(in the rows, 128 means zero)
which system made each run
run 1, M (11 x 26)
[[128 131 137 106 212  88 114  97 188 148 150 126 104 118 186 103 151  99
  123 133 103 120 118 151  88 122]
 [147 139 143 108 150 110 157 137 155 187  91 141 123 163 135  97 133 103
  124 123  52  98 168 103 148  94]
 [165  90 125  98 135 140 134 106 109 194  90 142 143 160 106 166 112 186
   89 171  93 104 108 138 117 120]
 [132 156  86 161 157 161 132 108  97 132 152  92 143 179  67 167 131 165
  125 162 106 149 126  80 127 109]
 [147 108 134 135 158 189 163 112 124 117 139  68 166 136 119 147 135 143
  198 127 133 157 139 143  95 180]
 [100 170 135 115 188 149 151 101 133 110 136 104 125  83 148 144 128 100
  159 152 181 104 196 151 111 103]
 [ 98 161 191 116 159  89  72 126 142 158 124 123 127 114 159 111  87 138
  146 107 101 128 198 138 100 121]
 [147 113 132 116 211  82  86  95 156 162 131 136  92 141 166 125 159 122
   97 135  75 125 108 154 121 107]
 [149 125 124 108 142 137 168 145 139 167  90 110 132 193 134 129 157 131
  120 126  44 132 138  91 166 101]
 [146 103 110  86 124 169 178 111 122 170  97 109 163 160 112 178 116 181
  104 181 128 118  99 123 100 136]
 [110 185 101 162 153 156 144 105 121 133 165  89 155 157  62 143  95 147
  142 166 141 137 150  84  91 121]]
run 2, W (11 x 26)
[[123 120 148 145 123 202 119 132  85 107 134  91 125  90  96 155 139 118
  174 100 166 141 168 123 146 176]
 [ 90 142 138 123 161 122  84 114 120  95 144 124 105  59 151 169 106 109
  108 128 196 142 160 183 128 136]
 [ 84 175 161 142 151  59  72 150 159 110 137 113 114 135 166 103  97 112
  119  95 108 170 166 140 133 108]
 [147 109 137 108 132  58 164 150 196 130  93 135 127 155 181 103 140 101
   96 112 100 142  92 168 140 113]
 [137 147 101 117  86 110 191 149 139 148  86 141 137 186 111 109 126 131
   94 163 110 102 116  92 155  71]
 [157  90 111 123  60 162 148 123  97 155 109 138 162 167  96 114 107 184
  137 160 129 108  71 113  99 152]
 [150 122  68 168 146 190 114  92  74 113 179 130 120 129  83 127 145 132
  158 160 138 114  98 113 114 147]
 [126 118 133 147 129 189 111 131  86  87 154 123 134  77 140 144 139 115
  196  93 131 139 177 129 147 167]
 [ 93 137 141 119 155 112  93 116 134  98 149 160 106  37 174 172 127 106
  111 114 163 123 171 154 138 118]
 [ 87 168 179 133 133  54  74 148 172 142 133 135 110 118 155 120 113 124
  100  83  96 151 161 100 133 107]
 [155 101 154 117 131  65 155 140 199 165  98 126 110 153 136 112 153 106
   77 107 114 134  74 139 133 131]]
run 3, J (11 x 26)
[[142 142 100 136 162 124 216 126 199 109 154 112 158 142 149 120 160 101
  159 131 103 142 115 111 106 120]
 [152 127 156 110 121 156 196 121 143 163  97 146 152 108 124 107 141 120
  178 131 124  64 180 110 120 112]
 [152 110 157 115 157 133  89  75 101 192 113 155 114 106 102 133 135 174
  127 163 136  60 135 132  96 112]
 [134 116 133 140 191 150  44  98  88 153 147  90  73 145 107 136 168 130
  122 123 105 136 119 112 139 143]
 [112 110 119  89 163 173 135 144 128 110 113  72 113 131 162 184 142 101
  103 116 122 186 129 147 157 165]
 [ 70 184 119  94 128 135 168 150 154 118 128 110 162 115 148 174  70 117
  100 143 139 160 189 114 121 114]
 [116 162 163 141 143  76 136 119 191 156 151 125 170 134 130  96  77 144
  152 124 111 135 152 130  60 129]
 [182 124 128 163 190  92 153 101 159 147 122 130 122 162 111  83 162 111
  162 138 100  98 124 160 120  95]
 [169  93 142 106 137 158 140 124  81 146  68 127 119 152 141 122 180 146
  165 137  94  84 159 133 175  94]
 [112 113 117  74 130 168  94 102  80 144 116 127 120 128 158 179 137 192
  109 175 123 111 119 100 120 113]
 [ 88 153 101 123 158 175  87 114 126 133 192  90 112 126 133 138 123 123
  126 130 110 164 114  65  89 175]]
run 4, M (11 x 26)
[[117 105 175 108 117 171  82 114 120 172 140 103 127 100 117 120 113 154
  156 112 140 125 124  99  69 206]
 [121 155 110 142 209 145 104 102 136 140 158 113  69  95  98 138 144  55
   93 133 152 121 145 135 135 135]
 [133 124 178 122 134 121 132 169 140 154  83 108 139 138 126 136  92 105
  123  78  89 165 188 163 164 153]
 [129 121 114 106 164  79 135 110 146 116 101 131 130 131 152 186 127 155
   65 169 153 142 104 193 136  82]
 [107 174 128 146 104  87 145 152 151 112 126  95 162 201 132  99 124 162
  148 127  93 162 128  76 127  86]
 [166  83 115 104 130 144 162  95 142 136 125 119 144 146 155  91 152 150
  169 165 145  95  62 154  69 151]
 [119 176  98 137 129 171 141 118  85 136 135 145 121 133  98  88 120  99
  159 163 129  74 183  82 133  88]
 [142  93 149 122 130 165  65 118  81 162 139 150 136  98 124 137  82 159
  149 118  96 125 152 154 103 185]
 [119 146  89 153 202 139  99 108 116  99 173 139  94  95 129 189 158 100
   99 125 105 150 153 126 167 109]
 [122 116 178 109 119 129 159 163 170 131 109 101 157 123 158 169 135 138
  143  70  82 177 165 110 147 154]
 [118 132 139  94 154  94 169  98 191 143 115 118 125 104 140 174 152 140
   78 164 185 109 100 132 101  97]]
run 5, Z (11 x 26)
[[134 163 126 147 127 153 152 108 106 156 116  93 133 175  62  85 127 137
  164 170 159  85 139  86 105 102]
 [163  87 144 120 158 168  94  94  77 163 103  95 120 147 100 109 117 149
  157 156 152 107 118 186 100 164]
 [125 130  91 129 210 162  78 109  73 107 142 120  97 121 148 157 129 105
  124 146 108 148 165 179 159 124]
 [ 99 119 140  88 137 142 115 155 139 109 136 125 140  99 207 170 112 123
  130  90  78 180 164 139 138 160]
 [101 152 106 111 135  94 172 134 204 119 161 170 147  87 178 158 119 110
   91 126 105 137 133 104 109 108]
 [128 155 159 148  99  99 167 140 189 167 144 144 155 138 102  96 123 135
  148 103  92 111 139  48  98 122]
 [188  98 147 147 135 112 167  94 150 176  97 127 131 153  69 113 166 156
  135 153 145  74  89 133 109 112]
 [146 135 136 144 156 163 103 102  62 150  96  87 109 174  71 140 154 162
  144 156 137 107 151 115 154  96]
 [118 100 140  92 160 160  81 113  88 122 104  69 115 137 151 167 124 159
  121 150 157 159 115 179 118 158]
 [ 77 170  89 112 184 148 111 129 133  86 167 101 114 109 174 152 104  80
  114 138 138 174 160 141 126 135]
 [108 141 149 106 124 119 155 158 188 130 142 136 157 100 182 107  87  84
  150  88  97 153 167 138 101 169]]
run 6, W (11 x 26)
[[171 119 169 167 170 112 129  92 130 156 118 112 165 133  77 141 109 177
  174 133 129 116 160 176  93 125]
 [153 122 149 136 204 121 111  86 102 112 110  97 114 145 145 134 186 160
  177 149 135 107 152 172 138  79]
 [100 126 154  67 148 153 118 126 109 116  92  80 113 144 208 129 173 147
  161 144 122 121 156 114 136 103]
 [ 86 142 115  49 149 153 121 121 149 156 133 111 111 129 195 121 112 111
   97 161 118 121 120  97  87 141]
 [120 152 114 109 155 151 138 135 162 193 154 130 135 145 119 102  71  86
  108 126  59 137 149  94  86 165]
 [182 105 119 141 169 142 172 121 147 180 125 154 160 123  84 160  98 119
  123 124  69 122 157 166 121 152]
 [161 130 140 155 170 128 145 102 103 140 112 135 159 129  83 199 135 188
  138 146 107 119 177 143 145  78]
 [130 112 172 120 158 125 111  94 124 118 118  89 142 132 146 173 179 215
  169 138 138 127 128 118 105 106]
 [ 99 146 146  95 183 144 123  95 154 123 139  59  99 133 172 115 187 122
  157 146 158 116 121  92  92 120]
 [ 97 147 153  69 151 165 139 136 149 167 110  85 108 125 161  84 111  70
  142 130 137 110 165 113 100 160]
 [126 132 122  88 166 137 116 124 130 193 110 145 119 126 127 113  59  87
   84 152 102 113 164 172 107 141]]
run 7, G (11 x 26)
[[174 115 132 172 183 139 163 110 142 123 133 121 100  98  82 137 194  74
  149 108 151 103 137 143 157 125]
 [119 124 202 102 116 128 109 134  96 137  64 115 115 106 145 136 149 150
  159 113 152  95 196 132 160  97]
 [ 92 131 135  87 150  94  68  95 130 131 131 123 106 120 179 151 128 175
   87 170 156 124  96 132  94 103]
 [100 154 105 131 141 121 110 152 159 119 158  80 109 191 147  87 135  98
  109 112  89 184  88  83 122 150]
 [155  96 109  95 112 157 213 157 157 147  89 121 142 148 129 116 109  74
  111 129 125 132 111 167 136 168]
 [129 170 112 137 137 137 154 123 100 149 111 161 160 127  90 145  63 135
  124 168 117 100 205 143 132  79]
 [164 106 143 175 155  98  77  95 110 127 154 146 156 130 120 136 122 201
  172 125  92 133 122 163  97 129]
 [151 108 104 150 170 153 141 108 123  84 157 115 104 119 148 149 230 120
  160 119 120 129 102 102 160 116]
 [101 121 171  75  80 178 155 153 125 136  93 100 128 110 164 127 154 127
  159 112 143 110 157  70 138 146]
 [ 92 147 132  84 133 127 110 102 154 179 142 138 118  94 132 129  83 128
   77 167 165  98 117 108  64 141]
 [127 160 136 172 169  90  82 131 159 165 159 108 103 161  82  91  98  90
  103  97  86 160 125 115 117 148]]
run 8, Z (11 x 26)
[[108 161 170 107 127 130 104 102 101 169 101 122 142 131 116 118 104 181
  154 163 144  78 185 102  94  89]
 [139 112 136 120 191 108  58  82 127 162 142 101  97 156 138  98 137 151
  122 152 120 126  82 151  76 142]
 [131 130 102 116 196 170 139 134 127 125 129  78  99 168 146 124 166  73
  134 122  82 159 139 125 161 139]
 [122 112 127  65 123 174 188 149 140 149  94 128 160 110 161 180  90 119
  107 136 110 137 171 147 133 149]
 [105 173 111 140 148 103 123 112 154 148 173 167 163 105 113 169  58 153
   98 150  98 136 164 114  84 110]
 [156 126 160 179 158  87 133 115 183 136 165 110 153 149 117 108 153 155
  180  89  83 151 115 111  92 141]
 [166 114 137 126 168 139 197 104 146 121  97 107 127 133 133 137 213 130
  166 143 145  86 134 132 147  83]
 [104 143 164  79 128 165 110 110  85 170  86 108 124 131 130 142 122 168
  139 161 140  85 179  92 116 103]
 [113 125 128 106 181 124  60  91 133 170 151 101 101 139 133 130 108 144
   86 154 129 140  91 140  71 160]
 [126 147 107 141 195 148 139 137 159 125 153  77 109 158 125 124 142  63
  125 101  84 180 138 124 141 155]
 [140 115 140  94 133 146 217 152 164 136  89 127 171 112 147 168 104 109
  130 120 115 135 179 166 142 136]]
run 9, G (11 x 26)
[[147 121 124 118 153 112 162 130 136 111 110 180 132  88 184 119 141  94
  157 126 106  87 184 176 159  86]
 [125 131 150 113 109  93 100 124 123 143 119 183 144 123 176 125 134 187
  142 129  63  97 156  90 132  74]
 [143  99 110 123 113 127 118 112 145 154 154 144 122 148 130 141 171 173
  103 133  85 126  48  60 107 137]
 [134 123 114 133 102 190 165 142 131 161 131  88 119 154  64 138 151 109
  111 119 129 137  99  49 138 171]
 [131 121 156 121 122 177 147 123 116 170 102 101 134 101  59 156  85 117
  116 136 193 116 153 149 113 175]
 [111 168 148 164 193 106  77  97 115 121 145 106 114 100  94 149  93 121
  124 137 174 137 180 181 113 114]
 [127 124 161 146 175  74  91 128 146  82 129 103 113 128 182 118 160 119
  158  95 124 163 138 191 146 116]
 [112 127 118  84 126 103 170 148 152  90  96 130 122 141 221 119 173 110
  128 139 124 123 124 137 164  77]
 [103 148 113  82  70 122 148 148 136 148 106 146 156 173 173  85  95 155
  124 161  95 109 121  79 106 102]
 [158 118  76 138 123 144 132 108 129 177 157 155 142 166  91  96  92 136
  108 162  84 114  70 108  82 154]
 [177 112 103 175 145 185 136 125  92 152 143 131 124 140  47 137 132 102
  144 111  85 127 139 118 157 163]]
run 10, F (11 x 26)
[[162 124 136 140 158 102 112  87  98 145 101 161  95 123 111 115 176 144
  127 162 144  56 133 141 148  55]
 [119 115 159 119 104 143  55 137  71 137 104 100  94 167 141 106 164 160
  147 112  98 128 129  81 162 122]
 [113  96  89  74 141 184 113 122 106 121 126  96  98 133 162 158 144 119
   86 155 149 149  72 134 126 169]
 [ 76 180 101 131 113 155 137 161 144 121 167 110 137 120 109 142  64  79
   97 116 131 183 151  89 119 167]
 [151 112 142 148 133 102 157 127 180 138 141 149 167  92 115 131  75 113
  130 110 142 140 127 199  82 172]
 [154 157 131 187 161  69 153 124 145 114 125 158 138 129  94 124 136 112
  136 124 118 112 171 154 161  57]
 [157  92 175 125  94  95 123 134 110 119  75 132 142 153 164 110 174 190
  177 117 111 104 128 137 156  89]
 [110 130  89  89 132 150 114 104  92 115 119 120  96 151 159 133 176 155
  105 187 148  98  87  86 138  78]
 [ 91 140 120 106  86 183  91 144 110 144 154  98 116 144 133  94 109 121
  137 119 117 147 106  50  98 187]
 [139 108  91 117 159 178 135 115 135 153 158 138 113  88 106 137  93  68
   96 136 144 129 110 164  96 197]
 [130 157 138 179 141 112 126 151 131 129 140 153 144 101  79 152  74  91
  121  87 100 155 204 147 162 131]]
run 11, J (11 x 26)
[[126 108 134  96 171 145 126  97 135 138 114 101  76  96 127 180 188 116
   76 148 192 112  96 133 138 127]
 [ 71 168 163  99 121 154  95 154 117 149 112  69  94 135 113 127 104  95
  102 116 157 145 167  84 136 149]
 [109 133 130 100 145  97 126 134 169 150 116 100 136 152 138 127  57 115
   73 146 149 167 104 191  86 156]
 [122 185 101 170 151  99 142 148 130 117 129 116 145 190 102  88  80  97
  136 139  94 153 171 143 144  87]
 [168  93 140 124 115 105 155 137 125 115  92 141 178 164 170 112 119 174
  180 130  84 132 133 187 129 111]
 [137 140  78 133 138 134 146  99  97  98 141 164 139 139 151 137 168 168
  151 179 103  88 128  95 136  52]
 [131  95 143 113 107 176  99 115 112 140 154 130 123 107 164 109 173 152
  188 109  92 106 115  64 105 168]
 [135 102  87 106 166 180 140  97 138 145 162 147  96  71 128 167 153  88
   86 145 140 108  99 115 113 163]
 [110 151 165 135 137 162 105 145 124 170 140 122 110  80  82 157 100  88
  113  83 121 137 195  94 144 170]
 [136 121 165 133 165  78 125 119 172 152 115 117 133 106 101 193  98 142
   69 116 153 159 127 189 117 140]
 [111 187 154 168 155  80 134 140 148 112 111  77 128 176  89 131 136 128
  128 122 141 158 164 114 158  73]]
run 12, F (11 x 26)
[[147 117 137 188  62  80 146 160 151  89 135 164 151 122  94 137 130 140
  122  82 136 158  98 127 161 126]
 [153 103 124 154  69 100 167 131 127  87 102 156 131 114 108 127 168 143
  125 137 200  97  84 140 156  94]
 [108 146 134 146  51 118  98 141  83 102 110 139 105 132 110  77 136 134
  138 141 195  93 113  96 154  95]
 [125 101 113 123  87 136  61 127  78 116 125 138  83 127 141  65 126 108
  121 140 179 107  69 155 127 158]
 [111 131  72 144 105 144  82 156  84  96 147 151  87 132 133  95 102  60
   92 120 127 157 108 144 173 151]
 [129  98 101 136  69 120 121 175 123  94 133 177 143 107 147 140  78 106
   92  96 115 172 106 171 158 169]
 [134 131  88 173  89  77 151 145 148  83 148 191 150 108 114 158 108 129
   76 124 144 148  97 147 156 101]
 [145 120 143 183  49  78 146 147 145  95 132 161 147 127  98 106 149 154
  144  99 153 126  89 106 144 110]
 [155 100 120 145  75 122 139 121 103 104 106 157 103 118 110  95 176 128
  132 149 197  74  79 127 153 103]
 [109 132 123 135  61 147  71 145  59 113 113 141  89 130 113  78 126 114
  125 132 175 100 121 103 166 121]
 [119  94 104 124  97 143  54 135  76 110 134 143  87 114 142 105 106 106
   95 128 163 139  76 171 139 171]]

runs to name
run 13 (2 x 26)
[[ 84 133 124  82 115 155 135 166 118  87 104  86 123 139 194 165 133 115
  113 117 125 181 150 123 172 132]
 [ 72 170 112  88 100 112 160 145 177 123 142 135 168 120 173 141  65 133
   95 151 132 151 137 101  85 121]]
 | J
run 14 (2 x 26)
[[141 116 139 166 138  79 102 126 157 106 172 179 151  86 164 110 102 130
  164  91  96 142 133 176  99 146]
 [158 125 120 168 152  82 150 125 158 107 139 178 113 103 135 131 188 102
  127 106  98 107 135 125 177  75]]
 | J
run 15 (2 x 26)
[[102 118 132  68 109 185 115 146  99 154  95  84 117 150 146 108  76 105
  114 145 150 141 131 144 111 185]
 [114 150  64 124 175 144 105 122 113 132 162 138 128 143 129 130  54  91
   88 164 102 161 135 173 104 147]]
 | W
run 16 (2 x 26)
[[ 86 157 153 111 158 140 120 144 145 105 146  91 140 119 180 176 141 143
  151  94  83 178 183  88 136 128]
 [109 130 145  85 146 101 182 117 215 139 135 125 146  93 181 149 134 123
  114 135 148 120 120 123  80 128]]
 | Z
run 17 (2 x 26)
[[110 108 145 100 122 152 114 136 123 114 132 146 112  74 176 198 177 143
  113  95 101 137 151  81 171 130]
 [ 78 145 155  95  90 116 141 143 184 140 138 115 143  99 148 180 120 155
   83 114 143 152 117  59 102 144]]
 | G
run 18 (2 x 26)
[[139 124 135 102 143 137 218 127 206 165 118 114 144 110 113 137 122  84
  106 130 153 118 118 131  94 158]
 [130 178 166 150 155 101 140 118 142 182 107 123 136 142  70 104  94 123
  135 137 130  92 199 123 118  85]]
 | G
run 19 (2 x 26)
[[133 112  57 102 116 162 169 145 136 111 132 106 132 193 163  97 142 108
  122 154  97 154  58 113 127 151]
 [134 126  69 119  95 214 192 141 102 132 138 141 164 126 100 140  90 106
  142 152 120 125 137 103 123 165]]
 | Z
run 20 (2 x 26)
[[140 119  77  94 110 200 203 125 127 151 127 118 164 158 121 136 121 137
  139 170 106 116 109  85 102 150]
 [136 134 104 136 136 195 149  97 104 152 163 144 164 102  85 145  90 148
  162 162 127 101 154 111  76 158]]
 | W
run 21 (2 x 26)
[[143 106 170 139 129 119  97 135 135 148 128  94 117 168 135 112 185 164
  160  86  65 147 109  71 139 141]
 [143  98  85  88 138 174 199 120 143 123 108 104 129 140 140 174 173 124
   96 166 151 128  75 124 135 136]]
 | J
run 22 (2 x 26)
[[127 161 101 138 148 189 152 122 103 157 147 134 158 118  77 146  59 107
  141 150 112 125 197 125 111 149]
 [154 118 161 164 181 111  97  97 124 137 145 133 161  97 113 160  94 162
  164 116 109 140 175 190  97 142]]
 | J
run 23 (2 x 26)
[[111 155 141  94 123 175 204 144 148 149  97 100 141 116 104 170 132 103
  116 131 147 118 183  81 148 120]
 [112 132 160 106 124 125 111 107 133 178 115 121 151 109  92 149  59 170
  104 158 174 115 137 149  66 150]]
 | W
run 24 (2 x 26)
[[120 110 130 101 131  88  71 138 128 145 120 147 137 153 183 136  82 162
   86 124  61 168 116 167 123 133]
 [123 158  70 154 142 114 154 144 152 108 162 133 144 179 133 144 135 128
  107 128  51 174 112  84 149  99]]
 | J
run 25 (2 x 26)
[[132 148 118 137 172 109  62  96  73 139 121 132  96 168 134  93 137 152
  133 172 108  95 140 141 135  66]
 [144  81 112 106 141 158  82 129  91 123 125 106 112 172 177 119 159 150
  144 121  67 160  85 139 142 160]]
 | G
run 26 (2 x 26)
[[128 128 132 136 132 116  72 106 135 160 175 160 124 117 136  57  98 130
  154 128 102 103 106 116  58 164]
 [166 104 109 151 170 138 109 121 135 154 150 158  76 111 113 114 173  64
  107  93  76 118 112 118 161 152]]
 | G
run 27 (2 x 26)
[[ 90 172 163 151 111  53 109 138 199 135 159 135 120 115 121 111 114 123
   92  99 144 145 115  80 100 117]
 [161 116 148 150 115  83 168 144 188 153 105 111 116 169  96  69 147  87
  115 106 136 128  77 133 125 140]]
 | J
run 28 (2 x 26)
[[ 65 158 152  94  83 135 130 164 152 118 125  81 137 128 146 165 109 142
   98 109 146 177 135  66 124 147]
 [112 147 123 129 139  96 149 122 199 141 158 111 132 122 116 110  88  93
   90 136 172 147  82 145  64 164]]
 | W
